One hidden turn or mirror swaps the rows below in pairs. Which row is each named row swapped with?
The rows were stretched afterwards, more along some directions than others.
kug: [-22.8   1.0 -44.9  38.6  16.7  12.1   2.8 -11.7   3.5 -43.6  -0.6  31.1
 -42.9   9.6  28.3   4.7  11.7  38.1  18.4 -12.2 -17.5  -6.8 -29.7   1.3
   5.4  12.0 -41.9]
pupu: [ 17.0  14.5 -28.1  16.1   9.1  10.9 -22.7   1.6   3.1 -45.9 -20.4   2.4
 -33.8   2.1  21.0   1.9   1.6  17.8  12.6  15.6 -13.2   0.9  -7.5  19.1
  -8.5 -19.6 -28.5]
Kad: [  2.7 -20.4   0.6  11.1  12.6  -6.2 -19.2   8.9  33.5 -24.0  16.4   8.0
  -2.4   4.2   5.9 -37.2 -20.1 -17.2  -1.0  15.6  -6.6  -0.6  -9.7  14.1
  29.4  14.5 -22.6]
Muzi: [  8.5  17.7 -22.0  18.4  -0.5  12.8 -17.2   2.0  -9.6 -38.9 -12.3   5.0
 -33.6   5.0  19.8   6.9  10.9  18.6  14.4   3.8 -11.3  -7.4   2.3  10.9
 -10.0 -13.1 -22.3]
Bavim: [ -5.5 -34.6   3.6  26.6 -22.8  -6.5 -11.7 -23.6  -5.9  -7.2   9.2   4.0
 -14.9  -2.0  -2.6 -43.5  -6.8   5.9   8.2   6.1 -11.4 -10.4 -41.6  -8.2
  34.2   0.2  -8.0]
vose: [-13.3 -26.5   4.0  24.1 -22.6 -16.1 -16.9  -7.7   4.4  -9.4   1.3  23.0
   0.7  -0.8  -6.3 -16.4  -5.2  20.4  38.1  -5.4  -4.4  -5.0 -24.7  -7.4
  17.5   6.9  10.7]
nimo: [ 32.6 -30.3 -16.7  34.0  -1.3  18.7   1.5   6.0   7.3   5.7   1.3  -1.3
  -4.0  -7.6  -1.4 -16.2 -22.7   6.5  10.7   4.9 -11.8 -30.4 -34.4   8.1
  17.0  26.2 -34.7]
Solop: [ 10.3   8.1   2.8   2.0 -12.4  14.7   3.1 -15.2 -11.9  -8.1   3.3   4.8
 -16.7   7.2  14.2  -8.9   7.2  12.5  -0.8   3.0  12.9 -35.3 -22.6   2.6
   2.5 -13.5 -28.0]
luk: [ 16.9 -10.3  -2.7  42.5 -16.3  31.8  11.3 -21.2  -5.1  -0.4   0.6   4.4
 -35.0  -5.5  14.4  -4.8   0.6   8.1  -0.8  -6.8  -5.8 -25.3  -3.9  12.6
  28.2  -4.6 -18.6]
mibi: [ 23.1 -26.5  -4.8  14.2 -22.2   3.0 -14.7   1.4   4.8 -19.4  -5.2  -1.0
 -28.8  -2.9 -31.1 -23.8   0.4  14.5  21.2   8.8  -4.4 -25.3 -28.3  -0.5
  20.0  -5.1 -18.4]
gos: [ 30.5 -29.2 -24.9  33.8 -10.5  30.2   7.4   2.4   4.9   1.0  -2.3   7.8
 -11.2  -2.9  -3.1 -19.3 -20.0  13.8   9.3   3.8 -15.8 -27.8 -37.9  12.6
  22.3  26.8 -38.2]
Nomoz: [  2.0  14.2 -14.3  23.1   6.6   6.7 -24.8   4.8  -2.2 -37.4 -13.6   4.3
 -31.5   7.9  14.5  -2.9   1.9  15.8   9.3  11.1  -0.2   4.0   5.5  15.5
   2.1 -18.9 -20.4]
Falem: [ -3.1 -20.6  -6.4   5.0 -17.9   9.0   8.0 -26.7  37.9 -24.0   8.2 -25.2
 -27.6 -19.5   0.1  -1.1   9.6  17.6  -9.7  -1.1  -1.9 -17.8 -14.4 -12.9
   2.2 -12.0 -13.9]
Tugat: [ -6.0 -17.1 -10.2  17.2  19.0  -0.8 -17.9   9.5  32.3 -37.8  13.5  12.5
  -7.9  11.7  13.0 -37.6 -16.2  -4.9   1.9   7.8 -12.3   1.0  -8.7   9.0
  17.6  20.1 -29.5]
Motu: [  8.6   2.0  -9.8  -0.2  -9.9  29.0   1.0  -7.6   0.1 -23.4  -7.2  12.1
 -20.3  11.7  15.0 -12.6   7.1  13.1  -2.5   1.8   8.5 -26.8 -20.3   1.3
  -9.4 -11.5 -41.3]
Pizez: [ 19.6 -25.3 -13.1  34.1  -7.8  23.4   0.8   4.8  -1.1  14.6  -7.6  11.6
   1.1   2.4   4.2 -20.5 -17.9  10.7   7.1   8.9 -11.8 -28.9 -30.7   9.4
  23.8  19.8 -14.1]
durif: [ 15.3 -40.7  -2.2  34.0 -21.2  22.6  -1.9   7.5   3.6  15.7  -5.4   6.5
   1.7   5.7  -8.5 -33.6 -17.8   7.1   6.1   2.2 -10.0 -25.2 -31.2   4.1
  33.2  17.6 -23.3]
rete: [  3.5 -29.7 -13.7  12.5 -25.8  -1.5 -19.0  -3.3   8.0 -22.6  -4.1   3.9
 -34.2   4.6 -28.8 -31.1   7.5  20.3  17.1   9.8  -7.5 -19.3 -38.7  -5.6
  11.1   9.3 -12.0]
latuv: [  3.2  -2.1  -3.3  -6.3  -4.1  11.4   6.2 -17.4  -9.7 -13.7   8.8   3.9
 -28.0   4.5  13.8  -3.2   4.1   8.8   6.8   4.7   0.9 -39.5 -19.8   4.5
  -4.8 -13.3 -35.7]
topo: [-20.0  -4.8   0.2  13.0  -6.0  -5.5  -2.2  -0.9  31.0 -30.6  28.2   0.3
  -9.6   9.7   7.3 -18.3   8.7  16.1   4.9  -8.0  16.4  -1.3  -5.2 -16.1
  -3.1   5.4 -33.7]
vuf: [-15.6 -21.9 -22.6  21.8   0.5  24.8   4.8   5.4  29.5 -32.4   1.3  14.8
 -14.6   8.4  -7.8 -13.8   6.3  13.1  -0.7 -17.0 -11.2 -16.5 -21.5 -13.2
   8.0  18.0 -33.1]
tumu: [-27.6  -5.0   1.2   9.7 -15.7  -6.2  -8.8  -0.1  37.7 -34.8  22.7  -4.5
  -4.3  12.5   7.4 -23.8  17.2  20.7  -1.0  -1.4  16.7   3.7 -11.5 -21.6
  -4.1  -0.8 -24.8]
mumud: [ 20.6  -5.5  -4.9  45.9 -19.4  31.2   5.3 -15.3   1.8  -7.6   2.3   5.4
 -23.6  -4.0  16.1 -19.5  -4.8  10.5  -9.7 -13.9  -9.3 -19.5 -11.5   7.7
  22.6   1.0 -16.1]
sagip: [-15.7 -37.8   1.4  19.5 -29.9  -9.2  -6.5 -24.6   6.8  -3.8   9.5   0.0
 -16.0  -3.4   1.2 -47.3  -2.9  15.9   3.1   6.0  -8.0  -4.5 -38.4 -14.3
  23.5   0.7   0.1]
deku: [ 14.6 -18.5  -8.0  39.9  -8.2  30.1   5.7  -9.7  -2.9   4.2  -2.5  16.1
 -24.6  -5.7   7.6 -11.1 -10.4   1.4  -7.9  -8.9  -6.0 -17.9   1.8   6.3
  27.5   2.3 -10.5]
zaker: [ -0.8 -40.5   0.6  16.5 -18.3 -13.7 -12.9 -19.3  14.4  -2.6   2.1   8.8
  -4.0  -3.8 -10.7 -40.8 -18.6   7.8   9.7  15.0  -3.8  -3.7 -29.0  -7.9
  23.5  -6.0  -1.8]
rasul: [ -5.9 -26.8  -7.9  15.4  -7.4   2.4  -1.6 -16.7  43.5 -15.6   0.2 -22.7
 -25.3  -9.6   0.5   0.1   1.2  17.6   7.8   7.1  -2.8 -11.8  -4.2 -17.4
   0.9  -7.8  -9.5]
Rabu: [ 13.7  -0.8   5.1   4.6  -9.8  12.8   5.7 -11.3   4.8 -20.1  -4.2   0.8
 -13.7   1.4  13.0  -0.5   1.9  10.3  14.1  11.5   9.6 -24.5 -12.6  16.8
   2.0 -26.4 -34.2]
tabip: [-17.6 -28.2  15.4  21.4 -24.7 -18.6 -15.6  -9.4   8.0 -10.3  -4.5  21.6
  -9.6  -2.6  -8.2 -17.4  -6.9  22.2  32.6  -1.1   2.1  -8.9 -25.3   2.5
  23.0  -1.7  12.5]
nev: [ 13.5  20.6  -2.9 -15.7  -7.3   8.6   8.1 -14.2  -1.4 -19.1   2.0   0.2
 -21.6   9.6  15.4   4.3  12.0  12.6   5.8  11.6   5.1 -30.9 -18.1  12.3
  -8.4 -21.4 -36.9]
Zul: [ -4.1 -12.5  -3.5  10.4  13.5  -9.3 -17.7   7.6  36.6 -33.2  18.0   3.7
  -1.0   8.5  12.7 -34.8 -14.6  -9.4   2.7  11.9  -7.5  -0.6  -7.2  12.7
  24.5  15.9 -18.0]
duvid: [ 10.5 -26.0 -14.0  14.5 -19.5  -1.6 -10.8  -4.6  19.9 -20.2  -4.3  -6.1
 -29.1  -2.7 -23.6 -24.5  11.8  16.9  15.5   6.9  -3.1 -14.6 -30.6  -2.8
   5.0   3.3  -7.8]
bidu: [ 15.4  12.3 -27.7  11.4  -5.8  10.2 -18.3   1.6   3.5 -54.5 -13.4   2.3
 -26.2   5.2  14.8  -0.5   8.2  25.6   8.3  14.5 -15.0   7.2 -12.7  16.3
 -18.3 -22.2 -18.3]
Godo: [-18.3  -8.7   7.3  18.9 -11.9  -9.6  -6.3   3.6  35.7 -18.7  24.9  -0.7
   1.8  14.2   2.3 -22.5   6.5  15.2   5.8   2.9  15.4   8.6  -4.5 -12.2
   2.4  -6.2 -29.6]
kif: [-17.4 -30.0 -15.1  24.7   3.7  16.0  -0.3  13.5  36.4 -26.4   4.4  22.7
  -5.1   7.7 -14.5  -8.2  -4.0   7.7   0.8  -9.0  -1.3 -18.4  -2.8  -7.9
  20.4  12.1 -23.4]
beg: [ -6.0 -26.9   2.1  41.9  -0.8 -16.1  -0.7  -6.1  16.7   5.7  12.4  17.8
 -29.1   5.2 -16.6   4.4  -2.5  15.5  23.7  -2.0   9.9   0.2  -6.3   8.2
  25.1   9.6 -18.6]
retel: [ -0.1 -15.4 -12.1  13.9  12.5   2.5 -21.6   6.0  28.1 -38.6  15.4   8.0
 -14.3  17.5   9.8 -40.7  -9.7 -10.9  -3.8   7.6 -10.1  -4.0 -16.7   6.8
  28.1  17.2 -28.5]
Lov: [ -5.0 -43.2 -11.1  24.9 -16.5  -4.2  -7.4 -19.8   7.3  -2.8   0.8   5.6
 -10.5  -3.4   2.6 -39.6 -11.6   9.3  16.5  16.7 -16.0  -2.7 -36.8  -3.1
  27.8   7.9  -3.9]
gadep: [ -6.2 -25.4  -6.5  14.7 -14.8  13.8  -8.1 -21.4  39.0 -23.9   3.2 -22.8
 -30.8  -9.8  -8.1 -11.3   6.5  15.6   2.1   4.0   8.0 -19.2  -3.0 -20.5
  -3.0 -10.8 -12.8]
Nime: [ 12.8   6.4   0.0  -5.1   2.6   5.4  -2.2 -13.7   0.4 -31.3   6.3   1.7
 -26.4   3.1  10.2   0.0  -1.5   7.4   0.4   6.6  11.2 -28.8 -23.5  13.6
 -10.5 -15.0 -46.6]
fon: [ 23.4 -23.9  -3.0  12.1 -19.0  -4.2 -16.5  -4.1  14.0 -17.2  -4.3  -9.1
 -32.5  -3.2 -27.1 -24.3   5.0   7.2  16.3   9.7  -3.9 -16.3 -31.8   6.6
  14.2  -2.1 -16.5]
reze: [ -7.9 -23.4  -9.7   7.1 -15.2   6.2   3.0 -22.1  45.7 -25.0   6.5 -19.7
 -25.8 -11.9  -7.4  -1.0   3.9  25.1  -6.6   4.9   6.0 -16.3  -7.1 -12.9
   4.3  -8.5  -7.7]
Vul: [ -1.8 -31.8  -7.3  15.9 -11.7  11.1   1.4 -16.3  47.4 -21.0   0.9 -21.5
 -20.6 -15.9  -3.7   2.3  -2.7  16.4  -0.1   6.0   1.9 -19.4  -0.2  -8.4
   6.6 -11.1 -13.2]
bur: [  8.4 -30.5  -8.9  14.1 -24.7  -2.8 -16.3  -2.5   7.8 -25.6   2.1  -6.2
 -34.4  -2.0 -24.6 -29.4  11.1  15.2  16.1   2.2  -8.7 -13.0 -31.3  -3.7
  16.1  -1.4  -8.1]
Fupa: [ -0.3 -19.6 -32.5  46.7 -30.0  31.3  -7.2 -11.1  -1.6 -38.4   0.4  48.7
 -21.9   5.5   6.3  -6.0   4.2  50.7   2.9 -20.7 -12.4 -30.1 -26.8   3.3
  23.2   4.0  -9.6]
vese: [ 20.3 -27.6 -18.4  31.5  -9.1  29.2   2.8   1.2  -2.6  14.5   2.9   1.6
 -14.3   2.5   0.4 -23.1 -17.3   8.8   4.5   7.9 -13.0 -25.6 -34.5   4.2
  16.6  29.3 -24.6]
gab: [ 12.1 -18.9 -36.6  41.4 -28.4  33.8  -4.3  -8.1  -4.3 -28.8  -4.5  40.2
 -14.5  -0.9   7.9  -5.7   0.3  44.0  -5.0 -18.9  -5.8 -23.3 -23.4   4.8
  27.2   5.9  -7.0]
sike: [ -7.6 -30.3  -4.9   9.2 -17.5   3.4   4.0 -23.7  41.4 -22.6   9.6 -21.0
 -26.5 -10.7 -11.9  -7.2   5.7  23.4  -5.9  -2.2   2.8 -12.9 -10.7 -17.2
   0.7  -6.2 -14.9]
gafi: [-25.3 -39.6 -20.4  27.5  -1.1  10.4   2.5   2.9  39.0 -31.7  10.1  21.9
 -14.0   7.3 -17.7 -10.9  -9.4  23.4  -0.5  -8.8  -5.6 -13.8 -14.3  -6.9
  15.4  14.7 -23.8]
Fug: [  2.4   4.5 -26.3  19.9   2.5  10.2 -18.1   3.1  -6.7 -43.8 -17.6  10.4
 -36.2   3.4  20.7   8.4   9.6  24.7  22.8   3.1 -17.1 -12.0  -6.6  10.1
 -11.5 -11.4 -17.8]
pudam: [ 25.4 -14.7 -13.9  47.1  -7.7  28.8   6.4 -12.6   0.1   0.9  -3.6  10.1
 -20.2 -11.4  18.0  -1.5  -3.8   6.6   5.5  -2.6 -13.4 -19.5  -3.2   5.7
  12.8   0.8 -13.1]
fudo: [-25.3  -2.9 -43.2  39.6   8.7   7.6   0.6 -11.4   0.8 -42.3   1.5  36.6
 -44.8  14.0  25.1  -2.7   9.4  34.9  14.7 -11.2 -20.4  -5.2 -30.2  10.1
  17.3  11.1 -37.8]
miteb: [ 22.8 -16.9 -17.7  25.1 -10.1  25.1   2.1   6.1   6.7   6.4  -5.9   9.6
 -10.0   8.9  -3.2 -20.6 -16.4  16.0   7.3  16.2 -14.1 -28.8 -35.4  14.3
  26.5  20.1 -28.1]
Dipo: [  4.7   2.0 -27.4  18.1   3.5  11.2 -22.3   4.2   3.2 -45.4 -16.8   7.6
 -39.1   3.2   9.6   3.5   4.2  23.4  13.2  12.6  -9.0   7.0  -0.1   9.2
 -10.7 -19.5 -16.0]
gimal: [ -3.0 -26.9 -27.4  43.9 -35.7  23.6 -11.0 -13.8   0.6 -31.3   0.7  46.6
 -15.7   3.3   2.9 -13.8   1.2  51.3  -5.4 -19.3  -2.6 -24.9 -24.6  -1.5
  35.3   5.1  -5.2]
Letu: [-16.5 -21.8 -23.2  24.1   3.1  25.1   7.6   5.1  34.2 -31.5   5.4  23.3
 -14.7  11.0 -12.2 -11.1   1.1  14.2  -0.6 -12.2  -4.3 -18.2 -15.1  -8.7
  12.1   8.9 -35.7]
fis: [ -3.6 -25.0  -7.4  22.1   7.9  -0.9 -26.1   8.0  30.8 -30.7  15.1  -2.0
   1.6   9.7  10.5 -46.5 -13.1 -17.1   4.8   8.2 -16.5   2.5  -8.9   8.1
  22.2  18.8 -13.7]
bemum: [ 11.0 -29.3 -14.0  17.3 -23.5   2.2 -24.1   0.2  -1.5 -20.9  -3.7   4.7
 -34.3   4.9 -27.4 -26.5   4.3  19.5  14.6   5.1  -0.1 -15.7 -34.3  -5.8
  15.4  10.7 -10.9]
vute: [  7.4   1.5   3.8  -4.7  -9.2   3.5   5.3 -17.5   1.2 -25.5   5.0   3.8
 -27.3   3.5   6.3   0.8   0.7  13.1   8.3   7.8   7.7 -26.5 -20.4  16.7
  -4.4 -22.0 -43.5]
Kezi: [ 27.3 -35.1 -17.8  36.5 -19.5  33.1   3.3   2.6   7.1  -0.8  -7.0   5.3
  -2.2   1.1  -6.5 -27.0 -16.9  13.9   5.6   8.5  -9.1 -22.6 -38.2  13.8
  33.9  15.7 -26.8]
guzu: [-18.6 -25.2   7.5  26.7 -18.9 -13.5 -13.6  -6.8  11.5 -13.8  -5.6  23.5
  -3.2  -4.0  -0.6 -14.4  -3.2  16.7  33.5 -10.1  -6.0  -5.5 -21.1  -2.6
  18.3  11.2  14.1]
zadi: [  0.1 -15.9  -2.3   7.5   7.3  -1.3 -20.6   5.1  34.8 -37.6  18.7  -3.7
  -3.9   9.1   8.5 -45.3 -11.2 -16.6  -2.0  10.8  -2.3  -1.2 -17.7   8.0
  22.9  18.2 -27.0]
gimo: [-17.7 -12.5   5.6  13.4  -8.2  -8.0 -12.4   5.8  33.3 -24.0  18.7   9.7
  -2.8  16.7   1.5 -21.1   5.5  17.2   2.6   5.1  14.8   1.9  -2.2 -10.0
   2.0  -5.2 -33.6]
ruf: [ -8.3 -20.8  -0.4  41.0  -6.7 -11.4   4.5 -11.0  13.8  11.7   6.3  13.7
 -40.2   1.0 -15.6   8.7   2.3  18.8  26.7  -3.1  13.9   0.1  -4.2   2.5
  21.3   7.7 -18.3]

pupu is swapped with fon
Lov is swapped with luk
latuv is swapped with vese
gimal is swapped with guzu
rasul is swapped with retel
Zul is swapped with reze
deku is swapped with sagip
Letu is swapped with Godo
Bavim is swapped with pudam
Fupa is swapped with vose
miteb is swapped with nev
tabip is swapped with gab
durif is swapped with Motu

